Each row has a name. Each piece below is followed by the name of the row it came from, unless a question asks for something else. Each question is about the rows just above it. Places in a row count from 0.

Zupa: -.30 -.30 -.01 -.38 -.30
dosul: -.27  .08 -.08 -.28  .13
bonu: -.48 -.69 -.33 -.32 -.13
mugo:  .30 -.56 -.46 -.39  .30
Mep:  .38 -.40 -.40  .06  .62
Number of entries in  .30 -.56: : 2
-.30 -.01 -.38 begins in row and place : Zupa, 1
Which entry of dosul is missing from -.27  .08  .13 -.08? : -.28
At which places does Mep hold -.40? : 1 2
At which places does Zupa hold -.30? : 0 1 4

der: -.58 -.21  .31 -.59 -.03 -.12  .34
luz:  .02  .15  .24 -.45 -.55 -.30  .34
laki: -.05 -.08  .04  .66 -.09  .30  .34
supe: -.31  .34 -.21 -.59 -.03 -.12  .34
Row and place where -.30  .34 starts: : luz, 5
der without one entry, shuffled: -.12  .34 -.21 -.58  .31 -.03. Gone: : -.59

gulup: -.56  .79 -.58 -.78 -.78 -.57 -.58 -.56 -.57 -.59  .78 -.80  .79 -.79  .77 -.56  .77 -.55  .79 -.79  .77 -.56  .77 -.60 -.56 -.56 -.56  .79 -.77  .78 -.56 -.78
difub:  .55 -.78  .58  .78  .78  .56  .58  .56  .56  .58 -.77  .80 -.78  .78 -.76  .55 -.77  .55 -.78  .79 -.76  .56 -.76  .59  .56  .56  .55 -.79  .75 -.77  .56  .77
nugod: -.57  .80 -.60 -.78 -.79 -.57 -.59 -.57 -.56 -.60  .79 -.81  .80 -.80  .78 -.56  .78 -.56  .79 -.81  .78 -.56  .77 -.61 -.57 -.57 -.56  .80 -.77  .79 -.57 -.78
karu: -.55  .78 -.58 -.77 -.77 -.56  .77 -.55 -.55 -.58  .77 -.79  .78 -.79  .76  .77  .77 -.54  .79 -.79  .77 -.56  .77 -.59 -.56 -.56 -.77  .78  .76  .78 -.77 -.77
bosez:  .55 -.78  .58  .78  .78  .56  .58  .56  .56  .58 -.77  .80 -.78  .78 -.76  .55 -.77  .55 -.78  .79 -.76  .56 -.76  .59  .56  .56  .55 -.79  .75 -.77  .56  .76
Which entry of difub is missing from  .56 -.78  .56  .78 -.76  .58  .55  .56 -.79  .77  .58  .56  .55 -.77 -.76 -.77  .55 -.78  .56 -.76 -.78 -.77  .78  .78  .58  .56  .79  .56  .80  .59  .55? : .75
asked:  .55 -.78  .58  .78  .78  .56  .58  .56  .56  .58 -.77  .80 -.78  .78 -.76  .55 -.77  .55 -.78  .79 -.76  .56 -.76  .59  .56  .56  .55 -.79  .75 -.77  .56  .77 : difub
At which places does karu hold .77? : 6 10 15 16 20 22
Count the entries of -.57  .80 -.60 -.78 -.79 -.57 -.59 -.57 -.56 -.60  .79 -.81  .80 -.80  .78 -.56  .78 -.56  .79 -.81  .78 -.56  .77 -.61 -.57 -.57 -.56  .80: : 28
At which places does nugod hold -.57? : 0 5 7 24 25 30
Count the entries of -.55  .78: : 2

vanur:  .27  .51 -.24 -.25
Gokob: -.32  .07  .40 -.77
Poti:  .64  .30  .65 -.74
dep:  .26  .75 -.44 -.49
ket:  .34  .65 -.43  .34
nopof:  .26  .72 -.47  .18
Tivuv: -.48 -.48 -.48 -.61
bisi: .54 .64 .29 .27
Count the entries of -.48 -.48 -.48: : 3
Shuffled Poti with one entry gone:  .65 -.74  .30, missing : .64
Where does .64 .29 start? Give its row and place. : bisi, 1
Poti without one entry, shuffled:  .30 -.74  .64. Gone: : .65
At which places does Tivuv hold -.48? : 0 1 2
Which entry of vanur is missing from  .27 -.24  .51? : -.25
How many entries does  .34  .65 -.43  .34 have? : 4

